runs of hidden systems:
seq 1, babi (10 x 26):
[[ 11 -19  13   7 -14  -9  10   4 -17   6  -5  -5   7 -10   7   0  -8  17
   21   9   5   4  -8  -4   2 -15]
 [ 17  -6 -10 -12  16 -25  17  -3 -13 -11  -6 -12  -3  -7  -1   7   1  -5
    3  -5  -4   3  -9 -18   1  -3]
 [ 13  12 -13 -28  16   9  -1   0   7   3   5  -5  -5  -1   8  -5   7 -15
   -4 -17  12  -2 -12   0   6  12]
 [ -9  22   4  -6  -6  14 -19   5  10   0  12  -9 -11  -3  -4  -5 -14  -9
   -2  -2  12  -1  -9  17 -10 -14]
 [ -3   1  19  16 -12   7  -3  -6 -14 -14 -10   8   4 -17 -13  -1 -22   4
    3   3   5 -11  -4  18  -7  -3]
 [ -1 -26   6   2  -7 -18   2 -14 -11  -1 -16  -7   8 -14  -8 -10  -7   8
   18  -9   3   4  -3  -5  15   4]
 [ -2 -10  -6 -12  12 -22   5  -7   6 -10  -4 -15   0  12 -15   5  13  -2
   -4 -22   6   1  -7 -17  13  -1]
 [-10  11  -4 -12  15  16  -8  -1  17   4  -3   0 -15   7 -12  -6  17  -8
  -16 -15   3 -16  -4   1   2   9]
 [-23   7   5  12  -6  12 -22  -4  15   5   9   3  -6   4 -16 -11  -7  -4
   -6   4  -4   0  11  22 -10   5]
 [-14  -9  16  28 -18  -2   2  -4  -1  -8  -7  15   7  10 -14   3  -8  17
    5   2  -7  -3  14   9   2   2]]
seq 2, novu (10 x 26):
[[  5   6  13  14 -14  -9  -1   9 -11  -8   9  -4  10   2  -3   8 -21   9
    5   9  -3  12 -10  13 -12 -15]
 [ 23  -5   2  -5   8  -4  20   5 -17  -6 -17   1   3  -8   5   8   3   8
    3  -6  -7  -8 -14 -14   8   3]
 [  8  -4 -12 -20   6 -16  -5  -3   3  13   8 -21  -7  -8   3 -19  -3  -7
   12  -4  -4  13 -12  -1  -4   0]
 [ 12  21   1 -12  10  12  -6   8   8  -8  12  -8   0  10  -7  12  -2  -8
   -9 -14  18   1 -16   8   1   1]
 [  0   2  12  -4  -3  24  -6  -1  -5   8 -10   5  -8 -19   1 -16  -5   2
    5  -1  10 -19 -12  14  -1   0]
 [ -1  -9  16  16  -5  -9  -9  -4  -6  -7  -2 -14   1  -4 -30   3 -17   7
   11   1   6   7  -6  11  -1  -5]
 [  0  -5   3  -4   6  -8  11  -4   1 -12 -23  -2  -5   4 -16   2   7   7
    0 -25  -3 -13 -11 -15  16   6]
 [-14 -14  -7 -13  13 -11  -9 -13  12  15   5 -12 -11  -1 -12 -22  15  -8
    0  -3   6  -4   1  -1  -2   6]
 [-12  16   1   5   8  14 -15   1  20  -6   7   2 -10  18 -22  11   3  -7
  -14  -7   6  -1   9   8   0   7]
 [-18  -7  11  11 -10  16   2  -9   2   2 -11  25   0   0  -3 -12   7   9
   -6   1   2 -23  12  11   0   8]]
seq 3, garup (10 x 26):
[[ 11  -4  13   2  19  -5 -10   9  -9  -3 -19 -25  21   0 -34   2  17  14
  -19 -21 -30   2 -44  -3  13  21]
 [-23  -5   3 -20  -2  -3 -15  -1  17  20  -4  -6  10  12  -7 -40  30  11
  -14 -32 -22 -10 -32   8   6  15]
 [-17   8  18   9   4   3 -22  14  26  16  14 -17 -14  34 -48  -8  13  17
   -9 -11 -13  -1 -20  19 -11   1]
 [-19   1  24  22 -16  -3  13   6  11  -2 -17  23 -11  28 -31 -14   7  32
   -3 -20 -34 -23  -7  12  -4  10]
 [-21 -30   6  19  -9 -26   9  -7  21  23  11  11 -11  39 -24 -20  19  25
   14   2 -20   5  25   4  -6  11]
 [ -8   2  -4  13   0 -30  27   7  23  -9   5  11 -29  55 -23  17  12  15
    3 -11 -17  -1  23 -18  -5  -8]
 [-20   3 -13   7   2  -6  31 -11  22  -2  10  46 -25  36   7   0  20  -2
  -11   6  -6 -22  49  -6 -12   8]
 [ -3  13 -17  22 -10   4   9   4  23   2  20  25 -28  31  10  23 -12  -5
   13  26  -5  19  63  -2 -10   1]
 [  3  11  -6  21 -23   0  34   6  -4 -23   5  41   0  18  38  36 -15   4
    6  20   9   0  48 -13  -3 -21]
 [ 15 -12 -22   8   5   0  24  -2 -16   5  14  20  -2 -13  51  22   1 -14
    9  51  11  10  51 -23 -12 -12]]
seq 4, babi (10 x 26):
[[-16   4   1   3   2  -5   2   5   4 -12   1  -1   2  15   0  17  12   2
  -15   1   9  -8   2 -16  -1 -25]
 [  1  -2  -4   5  16  21  -5  -1  -4   7 -10   7  -1 -15   3   2  13  -6
  -11  15  -7  -9   8  -3  -1  14]
 [ -7   3 -10   5 -12  -3 -16   2   6   2   9  -5  13   2  12  -1  -7  -5
   -1   5 -11  23  11   4   2   3]
 [  4   2  10   8  -7   6   9  11  -7  -6  -1   9  15  11   8  15   6  13
   -8   2   2  -5  -8  -5   2 -10]
 [  3  -9  -4  -2   8   1   0   4 -10  13  -6  -8  -3 -17  10  -6  10   1
    1  14 -14  -1  -5 -10  -4  -2]
 [ 14  10  -9  -5   6  -9  -1   2   0  -8  11  -6  10   4   4   7  -6  -8
   -7  -1  -9  16  -4   3  -4   8]
 [  9  11   5  -9  -8  16   3  11   0   5  -2   5   0   1  13  -2   0   7
    1  -8   4  -7 -15   3   4  -3]
 [  0  -1   4   0   2  -5  -5   1  -9   4   7 -12  -3 -14  -3  -8  -8  -1
    3  11   0   0 -10   6 -15 -13]
 [ 16   5   2   0   2  -5   7  -2  -9 -14  -7   1   4  -7  -6   5 -14   0
    5  -9  -3   3  -7   5   3  10]
 [  0  -7   1 -16  -4  -5   0  -4   0   6  -2  -5   1  -4   5 -15   2   2
    8 -15  10  -4 -14   0   7  -3]]
seq 5, tem (10 x 26):
[[ -1   8  -9   3  -6   2   9  -4   1  -9 -21  17  -8  -5   6  -4  -8   0
    3 -11 -23  -3  14  -5   9  18]
 [-13 -22   2   0  -4 -15   4  -6   8  11  15   3   9  20   2  -8  17   8
    2   2  12   1  10  -1   1  -3]
 [  2  12  -5   3  12   8   8   5   6  -9  -8   2 -26   7  -9  18   1  -5
   -2   1   1 -10  11 -15   1  -5]
 [ -5  -1  -7   1  -1   1   5 -12   0  -1   8  22  10  -4  16 -10   2  -7
   -8   9  -1  -2  18  10  -8  14]
 [  8  -6  -4   3  -2   3   2  10   7  10   9  -5  -6  13   9  16   3   5
   12  11   8  14  13 -13   6  -9]
 [  5   9  -8  -4   8  -5  15  -1 -12 -17  -3  10   3  -7  15  11   1  -9
  -14   5  -2 -10   1  -8  -6  -6]
 [ 14 -10  -7  -7  11   6  -3  -2  -2  17  16  -3   3  -7  13  -4   8  -7
    3  16   8   9   4   4  -6   9]
 [ 11  20 -11 -10  -2  -2   0  10   0  -8   7 -10  -3   0  14  12 -12  -9
    2  -2   1  13  -7  -6  -1 -12]
 [ 12   1   6  -8   4   8   4   1 -15  -1   6   5  18 -13  16  -2   2  -2
   -9   5  12  -8 -18  11  -8  -2]
 [  9   1   0  -2   1   2 -12   8  -6  11   4 -22  -7 -17   1  -3 -12  -2
   14  12  -2  13 -11   1  -6  -9]]
seq 6, novu (10 x 26):
[[ 21   7  -3  12   0  10  33   2   6  12   4  41 -37  16   4  -5  -5   9
   19  15 -20 -11  34  10 -17  24]
 [  6  -5   1   8 -18 -33  36  -4   1  -3  28  26 -14  28  11  -4 -15   8
   22  11   7   2  28  10 -25 -14]
 [ 23   3 -15  -3   9 -11  42   1  -6 -11   7  20 -26  10  23  25  -1  -6
   10  16  13 -10  29 -23  -8 -16]
 [ 10   7 -28 -17  -8 -15  17 -13  -3  -5  15  13 -14 -14  44  -6 -21 -25
   17  13  10   9  30  -3 -12 -10]
 [ 21  11 -11  -9 -10   6   5   5  -4 -11  21   4  10   0  39  28 -19 -15
   12  12  39  21  17  -5   6 -19]
 [  9  13  -7 -12 -19  13   3   6 -21 -11 -11   1   8 -33  50   8 -24 -11
   10  10  19   0  -4 -13   6 -32]
 [ 19  -4  -6  -8  -5  -8 -12  -1 -27 -12  -1 -27  28 -39  24  14 -27 -15
   10  11  18  27 -14  -7   9 -17]
 [ 22  11  -8 -23  -5   9 -15  13 -12 -11 -17 -31  21 -25  23  14 -15  -7
    6 -21   8  20 -35 -18  29  -9]
 [  6   2   4 -29   3  10 -29   5 -14   7  -4 -38  23 -35  11 -14  -4  -8
   -4 -12  15   5 -51   4  10 -10]
 [ 11  13  16  -6   9  27 -40  13  -7   1 -13 -41  12 -26 -26   3 -11  -3
   -6 -14   5   9 -49  12  14   3]]
seq 7, kuzan (10 x 26):
[[ -6  21  -5   9  -5  -3   1  -4  17 -18  13  12 -17  21 -13  12 -19 -11
    1  -4   8   5  25  12  -6   1]
 [ -7 -10   8   5 -14  18  10  -8   0   4  -2  27  -2  -2  18  -5   0   4
    9   7  26 -20  20   6   5  -2]
 [-15 -11  -7  15  -4 -10  -8  -3   4   2   3 -12 -14  -2   0  12  -5  -5
   12  23   5  14  28 -15  -3 -21]
 [  2   5  -7   5  -1  -4  15  -6  -8 -30 -12  18  10   1  12  25  -6  -7
  -10  -6   5  -3  19 -13  11   0]
 [ -9  -5 -17 -14  -3  10  -9  -1   6  14   2   0   9  -8  36  -5  15 -10
   -4   9   9   4  12 -14   9  -5]
 [ -5  23  -4  10   3  12 -19  12   2 -14   7 -12   5  -2   1  27 -10 -12
  -17  12   1  13   1  -4  -5 -17]
 [  5   4   5   2  -6  19   3   1 -22  -7 -15  14  19 -28  24   0  -4   1
  -11   9  -4 -13  -9   2   1   0]
 [  8  -9  -7  -1  -2  -8 -16   9 -10  14   2 -28  11 -18  13   2  -3  -1
    8  17 -11  27 -11 -10   1  -9]
 [ 21  20  -2  -9   9  -4   9   9 -12 -23 -11  -9   8  -4   0  17 -10  -2
  -10 -16  -9   1 -27  -8   3  -3]
 [ 11  -1  -7 -27  10   7  -5  -2  -6  16   2  -7   5 -22  16 -24   9  -7
   -4  -4  -1  -5 -25   7  -2   9]]
seq 8, garup (10 x 26):
[[ 10   4  -7   6  -5 -12   9  -8 -14 -21  -3   9  20  -9  12  10 -16  -7
   -4   1  -7  11   7   2   1   9]
 [ 12 -11  -9 -15   3   8   2   1  -2  13   4  -2   7  -5  26   1  11  -3
    7   5  19   5   2 -12  12  -1]
 [  1  18  -7  -7   8   1  -9   5  -5  -8   5 -16  -6 -16   6   6 -11 -14
   -8   8   2   2 -11  -2 -12 -19]
 [ 16   5   6  -2   5  18  -2  -3 -13  -8  -5   9  17 -18   5   1  -5  -5
   -8  -1   6  -5 -11  13   3  16]
 [  4  -6   1  -9  -9   6 -15   3  -4  15  -3 -15   5 -19  11 -15  -9   1
   15   2   1  12 -14   4   6  -3]
 [  5  -3  11  -3   5 -11  -3   1 -13 -10   1 -18  12  -7 -13   4  -4   3
   -5  -6   9  -1 -28   3  -3 -13]
 [  4  -8   3 -12  13   4   0  -6  -5   7 -13  -4  -1 -15  -9 -18  11   0
   -3 -11  -7 -13 -20   1   5  16]
 [ -9   4   1  -8   0  -6 -19  -3  12   4   6 -17   0   3 -18 -16  -5  -2
    1 -18  -3   9 -14  13   2   6]
 [ -8   0  19   4  -3   8  -2   3   5  -3 -10   1  -3  11 -25  -3   4  15
   -3 -20   6 -16 -17   6   8  -1]
 [-21 -16   7  10  -3  -8  -7  -8   7  11 -10  -2 -10   1 -23 -20   7  11
    5  -2 -16  -8   2   4  -2   4]]
seq 9, zapeg (10 x 26):
[[ -6 -19  -7  20  -6 -22  -1  -5   4   3   5  -5  -3   8  -4   9  -4   4
   15  19 -10  22  32 -10  -1  -2]
 [  6   1 -16  -7  11 -10  23   1  11 -10   0  12  -5  27   8  19  19  -2
   -7 -11   2  -2  17 -24  12   6]
 [-13   0 -18 -12   2   6  -1  -6  14  19  18  14  -9   3  28 -15  15 -13
   -5  17   4  -2  23  -1 -13   0]
 [ 12  25  -9   9   1   7   3   5   0 -15  20  10   1   4  13  25 -19 -15
   -7  19   7  11  20   9 -15  -5]
 [  6   3   0   0 -17   5  23   7 -18  -7  -5  26  20  -4  42   7   0   8
   -2   9   1  -9   2  -6   0 -14]
 [ 13 -18 -11  -7   3 -19   4  -6 -18   4  11 -16   8 -23  25   3  -6 -10
   14  24  16  15   5 -11  -6 -18]
 [ 26  13 -16 -26  24  -9  18  -3 -17 -21  -1  -4   3 -15  15  11  -1 -21
  -12 -10   9  -6 -17 -11  -1   0]
 [  8   5  -5 -30   0  13  -6  -6 -10  11   8   0  12 -28  29 -29  -2 -14
   -4  -1  13  -9 -24  18  -8   2]
 [ 20  20  12  -3  -1   6 -11   7 -19 -11   7 -20   4 -26  -6   4 -34  -8
    5   5  12   6 -32  22 -14 -14]
 [ 12  -4  24  -2  -6  -1  11   1 -30 -13 -24  -1  20 -22  -4  -8  -7  17
   -2 -16  -4 -19 -44   7   4  -3]]
seq 10, kuzan (10 x 26):
[[ 21 -11   4  -5 -15  -5  -3  -8  -2  13   8  -1   0  -9  -1 -25 -25   4
   32  -8   4  16  -3  26   1  20]
 [ 13  -5  13  -8  -1 -13  11   5   3  -3  -1 -15 -23  13 -22   5 -10  11
   26 -18  23  -5 -16  -5   7 -19]
 [ -3 -10  -4 -15  21 -15  14 -23   1  -6  -5   3 -21  -9 -20 -17   6 -13
   -1 -15  13 -25   1   1  -5  10]
 [ -7  -5  -7  -3   0   5 -17 -14  23   8   5  -2 -11   8 -20 -11  -5  -8
   12 -15  11  12  20  13  13  26]
 [-22  -2  19   8 -17   8  -4  -5  14  -8  -5   9  -5  17 -19   0  -5  10
    5 -17  26 -14   4   9  11 -11]
 [-25 -30   8  15   5  -4   2 -17   1   5  -7   8  -5  -1 -18  -5  17   5
   -2  13  10 -16  22  -5   1  -1]
 [-21 -11  -9  19  -5 -14  -3 -10  14  -8  -9   7   2  17 -11   9   5   1
   -2  -2 -13  12  32 -13  14  12]
 [-19  -4  -2   4 -12   0   7  -1  14  -5   1  22  17  28  17   7  20   8
  -15  -8   7  -6  18 -11  13  -3]
 [-25   1  -6  13   3  11  -8   7  12  11   9   8   0  13  11  10  24  -1
  -21  26  -6  -3  23 -12  -8 -13]
 [-12  13  -2  26 -10   7   0   7  -3 -13   0  20  14   4  15  19  -3   1
  -19  23 -21   6  24   0  -9  -4]]
seq 11, tem (10 x 26):
[[-14 -32  16   0 -11  -6  13  -9   7  24  15  14  -8  18   0 -21  17  17
   18   6  32 -17  13   7  -5 -11]
 [  0  10  -4  16   7  -5  11  -5   3 -24 -12   3 -38   1 -25  25 -21  -8
   12   3   5  -7  27 -13  -2 -11]
 [  2 -19  -7  -1  -4  -1  15 -26  -7  -6  -3  33  21  -7  20 -11   3  -6
    1  -3  11  -6  27   8  10  30]
 [ -8 -15 -12  -6  -1  -3  -3   4  15  17   8 -14 -19  12  11  10  11  -2
   19  10  23  11  22 -27  12 -22]
 [  0  21 -12  -3  16   3  11 -10  -6 -35  -2  14   5  -5   7  25  -3 -23
  -26  -1  14 -14  13  -6  -3  -2]
 [  5 -13  -9  -3   2  25 -12  -3   0  28  11   7  10 -15  31  -7  12  -7
    3  26  12   9  18   4   1  12]
 [  4  16 -12   1  -4 -11  -4  15  -2 -15   8 -19   4   6  15  30 -12  -8
   -1   9   1  24   2 -20   1 -29]
 [ 21   0   0 -10  18  13  10   0 -22  -6  -1   8  27 -18  20   6  13  -6
  -22   7   5 -13 -19   1  -3  10]
 [  5   1 -12 -12   5   0 -22   9   2  26  16 -29  -7 -16  13 -12  -2  -9
   10  19 -10  23  -9  -1 -11  -9]
 [ 20  27   3  -9  -1  -2  -1  13  -8 -25   7 -10  19   6   0  17 -16  -5
  -13 -19   2  10 -32  11  -1  -4]]
seq 12, zapeg (10 x 26):
[[  9  -6   6   0  -1 -27   9   4 -12  -6  20 -10  18   9   1   6  -3   5
   -1   6   4  11 -17   3 -14 -18]
 [ 25  -8  -1 -10  19   2  19   2 -14   8  -9   1 -10 -13   4  -3  11   4
    4   4  -6 -12 -13  -9  -3   9]
 [  4   3 -11 -16   0 -18  -3 -12  -1  -1   9  -6   1 -12   1 -24 -14 -14
    5 -10  -6   9  -8  16  -9  11]
 [ 20  13  12  -8   2  11   5   8   0  -3   9   0  -5   7  -8   2  -9   4
    4 -14  18  -8 -22  17  -1   1]
 [ -8  -5  15   6 -10   0   3  -3 -11   1 -12   5  -7 -17  -8 -18 -10   9
    6   3  -6 -18 -12  13 -10  -7]
 [  9 -15  11   9   2 -10  -2 -10  -7  -8  -8 -10   5  -6 -25   4 -12   5
   13  -9   8   7  -3   6  10  11]
 [ -7  -3   3 -10  -1  -2   2  -2   7  -1 -18  -4 -16   3 -15  -9   6   6
    7 -26   1 -13  -9 -10  16   1]
 [-21  -7   5   2   6   3 -18 -11  14   7   4  -6  -8   3 -24 -13   7  -4
   -5  -3   8  -5   4  10  -2   7]
 [ -8  12   7  16  -2  20 -11   4  12  -6 -10   6 -11   9 -21  12  -6   4
   -3  -7  -6  -3  10   5   8   9]
 [-27  -9   9  17 -20   1  -7   0  10   3  -8   9   8  15  -4  -2   6  16
    0  -2  -7   0  13  -3  10  -4]]

runs to name:
seq 13 (2 x 26):
[[-13  28   4  13 -21 -13   4   4 -19 -25  -4   8   1 -22  12  -4 -34  -5
   -7  15 -25  -5  -8  13 -29 -29]
 [ 44 -27   1   3  13  -7  20  -7 -26  -4  -4   2  25 -12   8  18  -1   6
   14   6  11  13   1  -7  17  25]]
 -> novu
seq 14 (2 x 26):
[[ -7  26   0   1 -11 -21 -10  -4  -8 -36  18 -10  22  -4   2  12 -32 -18
  -15  -3  10  15 -10  18 -14 -21]
 [ 27 -12  18  -1   2  37  -4  10 -18  18 -15   0  17 -23   8   1   6  14
    9   3  13  -8 -24   5  17  14]]
 -> tem
seq 15 (2 x 26):
[[ 13  18  12   2   3   0   4   7 -14  -9   6  -8 -20 -14 -14   2 -25  -4
    6  10   3  -8 -19  16 -25 -17]
 [ 21 -13   9  -4  -2  -3  14 -15 -18  -4  -9  13  10 -20  -1 -16 -13   4
   15  -9   5  -7  -8  17   2  22]]
 -> garup
seq 16 (2 x 26):
[[ -3 -18  11   9  -2  -3  -8   0   4  19  -1 -24 -33  -6 -28  -5 -11   9
   36  11  18   3   6  -2  -1 -18]
 [ -6   6  -8   2   8 -28  25 -22  -5 -37 -11  17  -9   2 -16   5 -12 -13
   -8 -17  -6 -14  16  -2  -3   8]]
 -> babi
seq 17 (2 x 26):
[[ 35  12  10  19  -1   4   8  18 -20 -11 -20  -3  10  -9  -9  21 -19  15
    6  -1 -39  15 -19   1   4  18]
 [ 13 -11  -2 -30  -8 -25  17   3 -14  11   3  -5  15  -7  28 -30   5  10
    8 -16  -8  -2 -37  -2  -3  -8]]
 -> kuzan
seq 18 (2 x 26):
[[-13   2 -21   9  -6  -4 -18  -4  22   7  13 -14 -31   3  -1   9 -18 -17
   22  20   7  27  45  -9   0 -11]
 [ 12  10  -3   1  -4   6  22  -5  -9 -35  -7  29  31  11  24  30  -1  -5
  -18 -14  20  -7  12  -7  19   7]]
 -> tem
seq 19 (2 x 26):
[[-12  15  -2  17 -27  18  -5  -6   6 -26 -34  22   5  -4   5  12 -25   0
    5 -21 -12   3  24  -3  30  18]
 [-33 -21   6   3 -23  -7 -14   0  14   8   4 -10  13  18   9   2  11  11
    8  -4  32   6   9 -15  20 -33]]
 -> zapeg
seq 20 (2 x 26):
[[ 32  20 -10  -2 -10  -4  13   7 -14 -12  24   7   5  -7  33  15 -34 -14
   13  20   9  21  10  13 -17  -9]
 [ 33  15  -7 -17  -1  16  16  13 -19   0  -5  -1 -17 -26  38  11 -20  -7
   21  10  18  -4  -8 -12   0 -22]]
 -> kuzan
seq 21 (2 x 26):
[[-18 -31   5  12  -7   0  -9 -11  -1  23  -5   0  -6 -15  -3 -19   7   8
   15  21  -1  -2  18  -1  -1   0]
 [ -4  -3  -1  17  -4 -25   6  -2   3 -23  -4  -4   4  20 -19  24  -8   5
    3  -8  -7  16  15 -13  10  -3]]
 -> kuzan
seq 22 (2 x 26):
[[ -8  -8  -1  -7   6  -1  -3   9   3  13  12  -6  16  14  13   5  30   5
  -17   8   7  -1  -8 -13   0 -13]
 [ -5  20  -7   5   6  16 -11   9  -1   2  -1   0  -3 -12   7   1  -1  -9
  -16  18 -25   2   1   1 -14   2]]
 -> novu
seq 23 (2 x 26):
[[-15 -28  -3  -2   6   6 -25   1  19  41  -8 -21  -6   5 -14 -21  31  12
   11  -1 -16  13   2 -12  18  19]
 [-22  21  -4  14   4 -23   1   4  19 -21  14   5   1  40 -23  11   8  -1
  -31  -7 -28   4   5   4 -17   0]]
 -> babi
seq 24 (2 x 26):
[[ -7  -3  -8 -13   9  16 -24   3  12  20  10 -25 -20  -9   4   2   5 -14
    9  12  31   5   6  -9   3 -19]
 [ -4  24   7  12   1   6  -6  -1 -14 -35 -17   1   4 -17 -13  19 -22  -9
  -17  -2  -5  -8  -7   4  -2  -7]]
 -> garup
seq 25 (2 x 26):
[[-20  -2 -25 -32   0 -14 -19 -11  15  10  10 -22  -5  -8  19 -22   5 -22
    1 -10  13  10   1 -10   5 -12]
 [  3  28  11  10  12  23 -10   7   5 -24   9  -1   1  10 -23  32  -9 -11
  -21  -2  24  -5  -5  13  -3  -4]]
 -> babi
seq 26 (2 x 26):
[[ 20   3   1 -18 -17  15  22  14  19  14 -14  20  -8  34  13  -6  12  24
   21 -43  -4  -6  -6  -9  33  22]
 [-24 -11   9  -9   6 -18   0  -1   1  20  27 -13 -15   1  -5 -26  14   1
   -5  22  14 -18 -13   9 -37 -40]]
 -> novu
seq 27 (2 x 26):
[[-21  -6   0 -10   0  -3 -13  -5  -4   9  -2 -12  -1 -19   6 -20   5  -7
   -4   6   5  -9 -12   0  -9 -18]
 [ 13   8   4   7  15  10 -12   0  -6 -12  -1 -11   8 -10 -19  16  -8  -9
   -9   1   4   6  -7   7   2  13]]
 -> zapeg
seq 28 (2 x 26):
[[ -7  17  -3   4 -12 -21  37 -11   4 -36   3  40  -4  27   5   9 -10  -1
   -9 -17   3 -20  22   5  -8  -3]
 [  3 -17 -12   5   3  15   9  -7  13  27  11  20 -26   7  15  -1   8  -4
   22  27  18   0  50  -5  -1  11]]
 -> garup
seq 29 (2 x 26):
[[ -5 -12  -3 -14 -10 -15 -13   2   2  20  15 -21   4  -3  13 -19   0   2
   15   4   4  17 -11   1  -4 -16]
 [ 16   9   9  -3  19  -5  11   7 -10 -16  -1 -10  -2   3 -21  17   1   0
  -12  -8   7 -11 -26  -1  -7  -8]]
 -> garup
